In the data rows, 128 means zero.
Every row has a hidden score. How much higher is the second row's score than the first row's in each pair? 10 means about the same, 20 much higher and 0 much lower. The score is a weighted sum of the row's numbers plus the product of two more (or one squared), each taken from its middle value.
[148 103 105 119  92 156 131 134 151 131 130 105 104 106 148 102 158 155 138 101 160 118]
[131  52 134 125  98 197 132 231  72 118 171 108 163 237 165 132  48 182 101  84 118 149]: 1
[110 121 162 128 120 147 130 167  95 134 145 134 112 144 105 116  92 142 162 140 119 150]
[116 128 160 148 132 112 139 127 140 141 128 125 151 122 107 126 126 137 118 142 120 154]: 11
[144 155 123 102 132 149  96 129 122 118 135  93 135 139 122 145 110 128 111 115 101 112]
[113 117 142 164 142 112 136 138 130 123 130 168 141 102 145 122 138 121 126 112 136 148]: 12
[129 145  94 111 143  97 133 111 126 128 108 161 104 133 140 134 180 101 158 111 109  66]
[108 147 166 114 142 111 117 167  77 132 146 135 103 164  75 111  99 133 174 124  98 139]: 6
[152 160  92 124 125 151 139  63 178 111 102 118 128  73 145 167 174 129 107 145 149 146]
[146 163 135 147 131 107 154  89 182 130 101 109 154  57 112 118 139 125  79 157 173 161]: 18
[129 197 141 129 132 102 121  88 139 147 114 111 101 102  80 142 153 107 160 172 103 134]
[122 152 115 114 115 145 124 115 120 125 142 141 104 107 113 119 128  92 136 124  94 113]: 10
[110 198 165  87 164  61 109 143  80 129 136 166  55 111  46  95 150  63 227 112  73  59]
[146 154 121 129 155 106 101 110 126 117 128 110 153 134 121 160 120 116 103 110 103 103]: 8
[146 128 149 131  91 136 143 113 182 141 120  87 162 106 132 148 168 155  96 173 177 153]
[127 135 122  92 163 113 103 151  81 117 132 146 104 172 119 117  95  97 152  98  81  86]: 12
[158 116 123 137  99 177 125 138 164 137 118  88 140 141 131 131 112 169 111 144 172 182]
[112 107 115 128 140 108 119 120 126 123 126 170 131 126 173 127 143 124 121 127 118 107]: 9
[104  96 123 137 140 118 133 133 127 131 133 164 142 128 175 121 136 130 125 121 132 140]
[139 180 122 100 132 116 108  78 151 133 122 109  99  86 106 146 168  96 134 126  94  66]: 14
[141 164 128 130 137 105 153 106 155 122 101 113 131  71 111 117 125 119  89 143 155 143]
[121  96 108  82 135 151 114 160 114 117 138 152 119 166 159 114 112 117 110  99 123  97]: 6
[ 91 119 160 115 110 134 138 144 118 138 137 136 115 148  87 131 140  95 161 154 122 114]
[144 134 133 148 127 135 156 108 187 135 111 108 163  81 128 131 118 139  71 144 173 183]: 18
[140 173 157 146 111  94 133  84 165 138 111  81 144  87  88 149 171 141 105 174 153 135]
[ 86 178 126 106 148 103 117  83 133 142 121 152  97 126  77 149 184  21 164 126  81  14]: 17
[110 132 149 114 176  63 118 166  55 129 152 180 102 158  74 117  77 100 165 101  49  80]
[108 111 157 126 139 143 142 170 138 138 135 151 122 127 127 114 126 136 155 104 140 145]: 11
[ 98  88 130 105 137 123 112 166  89 133 160 190 107 156 164 114 120 119 163 110  81 125]
[129 127 124 132 123 196 131 167 140 135 132 133 131 176 150 121  94 148 148 128 166 198]: 13
[145 169 148 139 142  78  99 121 119 127 127 112 141 126  68 141 132 118 126 131 103 101]
[112 148 136 145 150 108 158 105 174 139 112 151 152 109 119 129 153 109 121 150 160 150]: 14
[147  70 128 159  78 187 149 156 156 131 127  91 163 126 178 133 122 217  95 115 184 200]
[115 181 166 108 139  71 128 101 175 157 125 150 134 122  96 161 206  66 164 170 115 100]: 12
[106 176 114  97 158  85 126  94  97 119 116 133 105 132 122 131 127  96 166 161 107 111]
[ 95 122 166 133 157  97 132 165 109 142 143 199 107 146 108 120 147  97 191 108 102 101]: 9
[110 151 152 120 110 120 139 110 139 149 117 121 103 105 106 133 171 102 167 158 126 114]
[147 111 114 150 130 133 107 129 106 123 124 123 151 173 122 143  77 131  88 123 124 131]: 6
[124  89 147 171 116 147 146 148 159 135 138 128 155 115 166 115 130 172 114 122 174 175]
[117 106 110  98 153 129 125 153  95 118 133 172 122 166 168 122 108 117 130 108  98  92]: 8
[106 210 158 128 170  43 115 101 119 132 126 163 104  89  54 120 180  56 206 136 124 102]
[147 135 117 127 123 181 127 150 146 138 130 143 127 162 124 133 113 134 135 133 155 173]: 5
[128 177 132 116 152 112 135  94 137 116 100 112 129  94  86 118 118  96 127 159 147 148]
[123 103 126 114 119 183 133 172 118 126 147 146 106 147 135 121 115 141 167  97 111 152]: 3
[144 144 149 122 110 101 109 130 144 135 131  93 147 141 103 139 145 134 112 140 147 103]
[141 152 141 160 118 133 144 108 174 149 111 110 155 110 122 151 160 146 128 165 164 180]: 10
[113 137 142 162 159  99 137 109 160 124 112 158 149  95 122 125 145  79 130 124 141 114]
[115  91 136 125  87 166 146 128 157 138 121 104 137 130 136 134 143 131 127 145 163 134]: 8
[104 137 116  94 133 140 118 110 122 123 110 141  78 126 105 102 146  62 164 116 128  59]
[140 148 103 119 129  94 106  74 163 126 102 109 136 114 142 138 179 102  97 140 141  85]: 6
[151 172 132 121 124  78  98  69 163 124  95  89 136  92  99 139 184  98  99 157 154  78]
[133 118  90 119 127 145 111 108 140 116 118 123 152 146 190 128 126 122  87 135 128 130]: 11
[119 189 168 121 143  51 121 102 128 142 122 130 117 111  47 145 175  85 166 171 107  91]
[139 162 148 142 114 122 128 100 170 134 116  67 157 101 107 142 151 164 101 164 161 178]: 11
[120 157 118  95 157  95 129 117  83 123 134 151 119 164 120 133 112  92 140 131  67  76]
[126 119 126 123 112 109 155 122 127 137 126 150 116 131 114 129 145  92 128 141 141 112]: 13
[113 126 140 116  97 144 143  98 170 141 105 112 113  95 109 127 181 100 140 157 167 110]
[112 187 108  99 167  77 101  82 101 135 113 165  92 150  99 133 154  46 179 171  79  75]: 7
[141 117 103 122  99 176 129 108 152 119 122 110 105  91 115 113 135 123 123 120 141 141]
[142  80 105 139  91 198 129 146 137 110 141 115 145 135 190 133 103 172  92 114 139 180]: 6
[142 145 104 115 132 141 120 112 110 114 132 112 147 149 136 145 100 125  96 129  90 111]
[109 138 146  97 116 129 103 141 101 134 155 130  81 106 103 106 133 115 171 124 102 135]: 14
[122 125 163 132 122 139 129 165  96 138 141 121 116 163  92 131  96 141 164 138 107 141]
[146  93 130 141  95 183 147 158 131 123 126  99 140 135 135 111 104 198 111 117 156 191]: 9
[116 141 109  89 164 100 130 135  67 110 130 207  62 130  71 119 105  66 199 104  75  80]
[132 110 103 122 141 140 131 128 126 113 120 140 141 144 186 149 109 142  92 120 120 116]: 8
[132 139 145 147 119 144 133 131 155 146 123 114 135 133 121 133 136 137 148 148 153 179]
[121 136 144 121 161 118 151 147 146 130 125 176 141 125 108 115 118  84 133 127 142 134]: 16
[110  59 119 124 112 145 126 179  89 113 155 163 107 137 181  92  89 166 119  92 133 154]
[131 179  87 135 136  78 147  50 154 119  91 154 110  71 111 142 184  83 141 164 146 122]: 11
[118 113 113  87 117 148 131 125 133 130 148 157 102 102 143 125 116 115 122 123  97 123]
[115 160 158 109 141  72 103 133 115 140 142 133 137 159  77 145 130  93 138 136 105  98]: 11
[110 164 118 126 166  64 134  79 132 125 113 168 115  79 130 147 165  74 128 139 108  68]
[168  95  85 138  83 200 133 108 162 106 127  87 164 101 200 151 112 184  48 126 161 162]: 8
[101 153 129  71 173 104 102 150  59 115 133 170  85 174  76 103  97  64 183 115  73  67]
[ 92 153 139 118 170  89 142 125 128 138 124 203 128 143 116 133 154  84 161 136 118 118]: 13
[127  88 156 153 113 135 139 148 155 142 132 133 157 108 159 125 148 162 116 131 155 162]
[157 103 128 166  98 171 141 156 161 143 126 109 153 145 141 129 119 175 111 137 183 188]: 10
[126  88 137 151  64 161 152  85 210 141 110  65 186  95 154 158 181 131  44 168 216 126]
[154 112  85 113 100 148 134  98 145 130 119 105 108 111 160 131 158 160 119 124 146 125]: 12
[150 116 144 158 103 149 139 148 139 144 130 100 156 154 133 132 105 178 115 139 153 170]
[129 146 113 102 122 132 128 116 124 132 135 124  97 122 101 117 129  67 140 115 104  71]: 13
[109 129 113  94 163 144 115 160  66 118 156 165 111 209 123 139  86  89 149 106  49  82]
[ 99 153 110 108 132 138 121  84 140 129 110 130 100 116 103 117 161  56 145 129 132  65]: 17
[124 106 111  95 133 177 110 154 105 120 158 139 111 149 153 130 107 152 150 106  95 150]
[142 139  96 109 129 129 125 106 108 129 134 118 124 144 126 148 118 144 124 131  91 118]: 9
[136 129 122 166 154  88 132  84 166 121 107 136 153  85 164 143 172 124 105 124 141 112]
[107 127 147 129 155  71 118 137  91 131 138 165 122 146  67 115 105  90 135 134 101  95]: 10
[118 109 138 158 131 123 138 127 161 140 128 141 148 106 162 111 160 134 126 119 165 145]
[128  81 131 177 131 142 148 153 124 119 128 121 161 122 161  96  89 167 102 107 171 185]: 9
[138  88  93 112  95 186 123 130 122 112 141 104 141 136 175 125  94 148  82 123 132 144]
[105 110 161 118 126 162 133 185  88 128 145 116 118 167 106 121  77 164 152 124 120 180]: 9
[102 146 155 136 135  94 140 106 144 145 121 146 119  97 109 136 178 111 154 154 113 135]
[129  90 135 119 151 143 129 179  99 115 141 150 116 123 155 110  82 142 113  59 121 108]: 13
[139 131 135 180 116  95 145  80 188 139 110 101 151  50 149 119 185 148  91 132 181 151]
[121  84 116 116 142 124 131 144  90 111 132 143 131 142 154 129  83 141 102 113 110 116]: 5
[ 90 147 112  94 160 136 114 123  84 127 125 153  90 174  96 121 116  62 164 110  74  64]
[155 137 124 157 111 146 141 131 146 141 118 104 141 133 118 116 109 162 122 151 174 180]: 10
[156 100 122 150  90 141 113 118 149 124 143  68 140  85 157 119 122 199  59  97 136 137]
[106  98 112 126 100 177 129 144 112 131 135 107 127 164 140 115  96 102  98  90 143  83]: 14
[137 177 117 102 138 129 100 106 118 115 121  83 125 133 119 128 123 118 112 138 107 113]
[ 89 151 128 112 170  74 123 119 100 127 131 201 100 129 143 130 153  81 175 137  86  93]: 12
[121 133 162 128 110 109 121 122 160 142 136 120 148 124 109 159 173 105 130 171 130 122]
[109 203 122  99 187 123 106 131  76 121 126 190  76 176  76 139 114  45 214 144  71 100]: 12
[131 118 117 137 150 126  91 143  84 118 131 145 130 188 109 123  75 100 132 108  93 109]
[147 138  98 127 118 146 118  98 130 119 128  84 149 141 160 161 130 146  82 133 106 107]: 8
[108 119 171 122 125 122 121 174  83 125 153 151 112 172  84 116 100 100 171 122  88 105]
[140  99 120 132 122 167 125 174  83 107 146 108 164 191 128 143  43 146  87 104 101 138]: 7
[143 127 122 110 134 187 119 171 103 129 134 126 113 188 112 138  74 142 158 125 110 164]
[155  96 102 154 115 158 135 119 128 101 115  83 175 151 157 143  69 155  40 117 144 142]: 10
[148 164 127 151 137  79  94  90 118 132 115 120 134 131  82 139 130  97 120 144 102 101]
[135 160 108 146 156  85 128  75 143 108  93 167 111  87  95 146 165  57 145 138 124  89]: 10
[114 108 130 139 168 114 126 145 123 120 138 185 144 136 144 132 120  98 138 101 105 115]
[101 206 132  89 191  56 115  93  92 129 124 178 103 138  99 160 151  63 161 149  40  63]: 7
[121 174 109  97 149  89 115 102  99 119 120 138 107 128 136 135 131  98 149 138 100  83]
[136 125 152 157 111 128 147 115 178 143 117 111 157  88 139 140 161 151 103 148 160 162]: 10
[118 181 119 101 164  68 107  83 117 129 126 159 112 136 117 158 156  72 136 135  61  52]
[154 118 106 136 102 185 132 159 135 132 126  96 135 156 145 103  94 173 121 129 191 189]: 12
[124 128 150 114 134 109 126 173  84 124 138 133 110 158  79 108  83 133 154 118 120 122]
[136  72 110 152 110 147 116 123 160 119 124 130 163 107 211 125 145 168  75 112 155 147]: 11
[115 170 128 104 154 108 119 119 102 118 132 115 106 103  99 115 135 106 162 111 127 122]
[116 156 172 107 152  90 122 153 100 129 130 148 109 155  40 126 116  82 180 144  95  90]: 8
[144 179 132 106 126 128  97 106 146 135 133  74 139 131 118 163 137 146 101 126 109 128]
[135 227 122 170 151  35 133   0 202 128  71 110 153  28  96 156 222  84 107 182 169 115]: 14
[118 107 140 125  86 169 144 124 155 136 119  95 123 118 138 125 148 143 125 151 165 137]
[ 91 127 153 115 114 155 141 134 128 137 127 118 116 143  88 134 124 109 159 147 118 133]: 7
[134 102 111 115 134 127 126 132 110 115 123 137 129 137 144 122  93 133  79 112 125 110]
[134  91 150 159 136 140 128 164 154 142 137 141 145 118 161 121 140 138 127  77 144 148]: 15
[128  67  91 106 105 181 138 164  93 130 144 147  94 163 159 109 104 161 151 100 125 157]
[149 152  91 109 120  98 143  82 134 130 114 125  88  91 123 139 164 120 151 127 117 108]: 13
[116 111 142 156 150  92 140 137 114 132 129 149 128  96 113 107 134 132 133 113 132 114]
[127 168 144 168 157  49 139  83 149 135 116 144 132  64  98 122 172  97 133 134 128 104]: 12
[138 149 140 132 141 153 121 125 157 121 119  92 135  89 114 129 149 136 133 116 155 168]
[122  76 118 151 149 135 139 160 114 113 128 160 148 156 188 122 105 148 121  99 142 139]: 8
[132 128 154 164 112 109 147 101 188 144 116 112 158  73 140 153 190 144 107 159 160 144]
[159  95 124 159 101 133 145 134 139 131 122  95 140 108 128 119 124 186 112 115 159 156]: 14
[125 156 157 124 162  97 136 153  93 134 141 139 126 135  80 131  84 124 135 113  78 135]
[113 138 154 162 155  96 139 119 146 118 116 168 147  91 111 117 146  94 134 125 142 134]: 13
[129 139  89 101 149 106 139 106 115 118 122 164 104 119 136 145 138  97 153 129 103 107]
[129 152  95  82 148 112 127 104 122 131 120 163  91 137 121 126 162  83 163 120  87  57]: 12
[121 101 155 116 130 166 138 209  77 121 149 122 127 188 106 109  55 166 153 113 126 168]
[ 87 141 125  91 171 115 123 147  53 114 154 183 100 159 132 129  91 104 185 126  82 142]: 17
[125 122 149 124 102 129 143 128 144 134 129 123 134 123 114 143 140 109 126 150 141 123]
[149 158 145 158  95 110 129  85 164 140 106  95 136  81  90 139 160 130 118 173 154 138]: 12
[134 154 146 113 158 122 111 152  97 120 127 127 120 150  72 125  93 110 146 115  92 115]
[118 131 148 143 106 150 124 142 119 134 131 106 123 127 120 130 118 154 143 151 133 168]: 9
[158 158 126 174  99 113 123  62 196 109  94  63 153  21 130 117 172 155  73 152 206 165]
[123 103 132 125 162 113 138 156 110 115 135 173 130 130 144 118 107 116 132  85 120 102]: 7
[138 103 146 153  88 187 126 148 144 131 137  67 166 134 152 149 107 204  84 139 160 204]
[134 116 117 117 120 108 105 120 146 128 124 139 127 131 151 121 158 103  99 123 140  66]: 14
[ 95 136 157 111 121 148 142 140 107 133 132 130 104 140  81 126 114 113 165 149 117 130]
[153  88  83 132 111 158 146 136 102 114 130 100 144 153 163 144  90 189  89 110 131 141]: 11
[123  90 156 136 110 123 119 165 108 133 154 132 117 123 131  96 118 155 123  98 123 125]
[116 136 115 128 162  84 128 107 126 117 115 169 130 124 151 124 149  92 135 123 113  96]: 9
[148 120 123 134  87 135 136 100 176 141 116 101 121  78 128 125 179 157 124 136 166 143]
[165 127 114 201 105 112 151  83 176 123  91 100 166  76 139 147 163 182  79 138 193 167]: 9
[134 176 159 121 123  86 113 108 156 139 128 100 133 121  76 150 172 111 134 167 116  91]
[134  65 104 114 124 155 123 162 116 112 148 161 119 141 198 112  96 152 101  80 116 115]: 11
[148 165 116 172 148 107 129  83 152 113  87 141 145 101 123 139 137 100 121 156 159 151]
[130 168 135  96 119 103 106 125 101 127 128  93 113 121  98 108 118 119 133 140 126 121]: 10
[136 166 145 119 126 105 141 107 139 141 118 133 106 103  78 139 170 130 162 143 115 120]
[158 124  93 147 114 149 143  98 192 126  99 106 140 108 180 138 197 148 107 107 186 113]: 18
[133 142 156 163 109 116 141 102 175 138 121 103 160  86 129 154 166 158  98 164 158 162]
[166 148 129 165 113 101 115  99 152 138 109  80 152 111  94 132 129 155 103 153 147 148]: 13
[114 117 116 143 131 104 137 121 124 120 128 152 126  99 179 119 130 143 106 121 136 154]
[137 113 128 142  91 160 121 106 174 139 129  94 144  91 157 138 173 156 117 144 155 170]: 8
[129  77 151 154 111 136 137 169 137 133 139 132 143 117 149  83 125 156 121 117 173 140]
[108 131 146 123 101 147 138 116 144 136 119 105 120 116 120 135 158 132 147 163 152 135]: 9
[141 135 155 148  91 145 125 112 160 135 129  71 159 109 132 152 135 170  91 149 150 176]
[133 148 130 113 113 135 127 121 137 149 136 121 105 121  95 121 157 129 159 116 106 116]: 14
[126  73 122 124  76 198 137 145 156 135 130  95 123 128 167 112 145 156 116 124 190 137]
[130  95 144 158  81 177 135 143 147 127 132  77 164 119 161 130 108 196  77 140 168 199]: 3
[144 177 132 143 150  56 118  69 138 127 112 129 141  85 110 168 155 111  87 133  84  78]
[144 114 141 148 106 126 113 144 126 136 137 104 144 148 108 118  95 156 116 142 146 150]: 11
[128 181 135  95 156 108 105 130 102 115 121 140 104 140  71 117 105  70 153 130 100 106]
[100 149 166 130 176  65 125 131 119 146 137 201  96  94  92 116 168  64 198 107  92  92]: 7
[145 145 157 179 125  87 141  97 184 145 117  99 167  71 126 134 178 145  96 144 157 143]
[142  95 128 129  84 190 130 151 149 136 140 107 134 127 139 115 123 151 116 111 148 171]: 10
[107 106 147 119 103 162 141 134 140 140 126 120 124 138 118 129 147 121 149 150 143 121]
[135 116 146 123 128 137 135 183  76 118 146 120 143 187  99 132  61 127 121 106  87 129]: 6
[137 164 134 122 129 108 142 108 130 135 121 122 106 110  78 136 164 128 164 139 113 118]
[127 121 127 151 153 124 141 122 136 108 122 145 149  77 152 120 120 149  97 117 150 167]: 10
[125 119 133 143  78 165 139  90 188 145 115  66 160 111 139 157 168 148  84 151 162 137]
[110 116 119 113 151 159 118 170  75  97 158 145 118 154 156 132  72 156 155  99 102 168]: 7
[157  69 142 163  92 141 131 138 178 132 118  92 159  81 160  94 150 182  74 118 199 156]
[104 153 125 115 162  66 104  95 131 129 127 193 110 108 137 132 188  70 162 137  90  74]: 9
[ 85 135 164 119 117 132 137 159  85 139 142 153  96 166  82 135 122 101 187 142  91 124]
[122 108 123 100 109 154 117 138 143 138 153 128 115 106 149 104 129 124 131 113 106 130]: 14
[153 137 133 145 123 123 112 126 124 136 126  98 146 147  90 131 104 141 117 146 126 142]
[116 161 165 136 146  92 145 111 165 148 114 149 132  89 106 150 180 106 157 152 123 125]: 11
[158 140 103 124 117 155 125 104 132 124 132  81 145 133 164 169 124 161  81 129 110 123]
[123  87 102 111 100 155 129 128 135 128 146 130 132 110 208 123 128 174  87 129 141 166]: 11
[ 79 106 116  78 145 177 129 173  64 130 149 168  68 191 109  92 101  77 203  90  90  81]
[114 105 157 161 151  98 144 177  96 134 147 167 116 129 118  91 108 129 171 102 123 126]: 9
[134 156 156 127 136 109 141 127 125 130 129 121 157 150  92 158 118 102 120 140  97 110]
[133  77 102 122 131 147 124 151 125 114 124 140 148 163 194 129 101 160  86 106 133 126]: 10
[144 112 144 147 111 136 151 147 157 132 122 117 145 107 124 105 116 151 106 138 169 161]
[147  83 150 158  83 167 127 162 129 137 138  85 165 150 137 130 105 184  96 136 157 181]: 8
[ 91 156 156 113 113 133 139 110 132 149 124 113 104 139  90 137 163  98 152 160 113  97]
[128 199 151 113 154  97 118  97 143 121 115 110  99  74  76 127 173  90 168 123 121 111]: 8
[156  96 139 145  94 157 116 155 134 130 135  78 159 159 123 115  90 182  92 145 163 168]
[123 125 103 120 149 133 138 108 140 114 115 143 159 115 178 156 128 130  86 134 132 131]: 10
[115 116 121  94 149 156 124 185  42 110 159 139 118 201 122 127  41 119 140 110  68 115]
[122  91  93  81 128 167 129 176  76 133 157 154  95 175 155 102  87 143 160  96  86 134]: 12
[116 174 166  98 139  54 127 131 128 147 132 156 111 135  66 122 170  73 179 157 113  82]
[139 141 135 109 103 127  95 134 129 130 136  74 137 144 119 116 124 153 101 138 144 122]: 8
[157  55 118 164  72 171 156 134 183 139 120  90 162 108 184 133 142 208  83 111 201 189]
[120 162 114 100 145  97 114 102 104 114 120 133 109 120 133 136 129 113 146 137 101  89]: 4
[147 123 121 129 118 157  95 152 104 118 153  83 132 156 141 129  91 166  98  87  98 113]
[130  72 112 155 134 172 140 138 172 127 118 134 190 122 198 143 127 161  75 111 166 165]: 8
[129 130 116 105 148 125  96 138 108 114 128 134 121 165 126 109 103 108 131 105 104  94]
[106 121 145 114 109 141 139 149 128 143 129 140 101 150 120 124 151 104 180 130 130  94]: 14
[141 147 108 117 133 170 120 121 125 102 124  83 145 112 154 130  94 150 112 123 142 166]
[130  78 123 184 126 128 140 134 142 121 118 134 168 117 175 119 134 164  94 110 168 155]: 8
[157 105 139 171  89 106 145 100 183 133 109  77 158  57 153 104 167 170  74 150 212 139]
[145  22 103 144  68 208 125 145 176 126 144  89 163 102 237 115 134 222  49  98 184 184]: 8
[128 157 118  98 156 121  97 155  76 123 135 151  70 172  90 115 104  84 196 106  68  68]
[136 141 147 156  94 144 142 105 171 143 110  88 150 104 128 150 163 162 115 179 168 178]: 7
[143 149 152 179 104  77 128  63 204 138 111  85 156  47 120 147 203 147  88 169 167 134]
[160  95  95 143  90 169 135 114 150 134 136  83 129 108 156 119 140 195 104  99 145 159]: 16
[127 141 115  89 117 142  96 141 111 121 133  99  93 143 139 110 121 125 129 118 113 100]
[150 140 123 121 108 160  98 119 143 120 133  51 154 130 123 135 116 157  74 129 138 130]: 8
[161 157 110 133 133 134  99  92 137 122 114  91 151 130 131 158 118 134  86 141 114 125]
[130 126 149 135 114 138 140 141 141 141 144 116 162 159 127 173 140 135 112 139 114 121]: 9
[129 134 100 102 131 137 105 102 109 121 131 129 119 147 134 152 112 122 124 164  99 132]
[129 109 156 163  94 142 127 136 131 125 130 102 149 115 130 127 118 167  99 135 152 170]: 10
[123 188 160  99 151  94 109 134 105 130 137 118 114 145  68 125 128 111 165 145  98 131]
[154 104 133 147 109 166 139 152 145 139 124 103 149 150 132 105  99 166 116 140 176 181]: 8
[147  68 107 128  82 172 146 149 142 135 135 114 103 120 154  96 143 172 126  99 178 154]
[109 106 138 139 159  90 132 146  97 120 134 173 117 129 127 102 117 107 149 104 120 100]: 3
[116 147 154 144 139 106 153 106 164 144 118 135 149 101 103 136 164 115 133 163 149 153]
[140  96  83 129  88 164 147 103 163 129 121 140 124 118 165 121 140 154 112 126 176 181]: 11
[149 150 153 135  97  99 128  98 183 141 119  91 147  93 107 142 187 122 115 174 164 119]
[119  90 126 154 147 161 147 184  91 117 129 167 131 177 115 102  52 128 154 114 160 176]: 11
[160 184 125 147 110 121 122  77 175 135  92  75 127  78 102 137 158 143 115 171 160 146]
[116 108 116 119  93 188 134 123 143 129 119  91 112 123 127 105 133 103 115 114 164 104]: 16
[100 117 166 139 164  98 142 178  94 140 149 190 114 148 100 102 121 106 189 117 108 126]
[135  92 120 138 116 125 122 121 146 110 133 145 136  89 175 113 137 148  86 110 145 124]: 11
[133 140 143 130 118  94 135 128 128 127 122 114 131 111  98 102 124 129 125 141 167 141]
[116 134 131 135 170  69 131 119 104 127 137 163 127 125 144 149 138 130 140 120  88 102]: 5
[121 111 143 145 147 141 151 155 146 131 127 132 136 103 139 106 114 143 132  95 159 161]
[106 196 159 154 170  70 138 124 123 129 117 158 115  99  69 124 156  75 198 131 124 112]: 10
[146 136 141 164 115 102 114 116 136 140 125 110 153 134  79 136 127 126 110 158 133 139]
[142 116 135 109 132 146 102 190  72 114 144 108 121 179 111 110  58 150 131  95  99 126]: 9
[ 96 161 117 105 136 146 132  97 120 132 121 112 108 140  84 149 130  60 136 126 100  74]
[108 130 143  99 130 128 129 127 152 146 148 142 109 111 133 118 160 105 154 131 106 123]: 9
[146 174 117 134 120  92  85  67 170 131 112 101 134  95 118 141 195  87 103 147 127  61]
[118  92 104  92 140 172 110 197  32 114 163 177  99 212 143 125  31 134 168 117  62 147]: 6
[124  94 101 105 139 146 136 135 125 116 137 149 142 150 200 129 114 143 101 124 124 128]
[115 131 163 123 117 115 129 132 151 151 136 148 125 117 105 135 170 117 148 156 128 120]: 11
[147 163 148 136 128 116 128 123 143 151 120 130 119 129  90 140 148 117 164 154 128 149]
[139 115 107 113 128 160 123 145  93 114 139 114 146 174 149 142  63 142  96 114  93 133]: 7
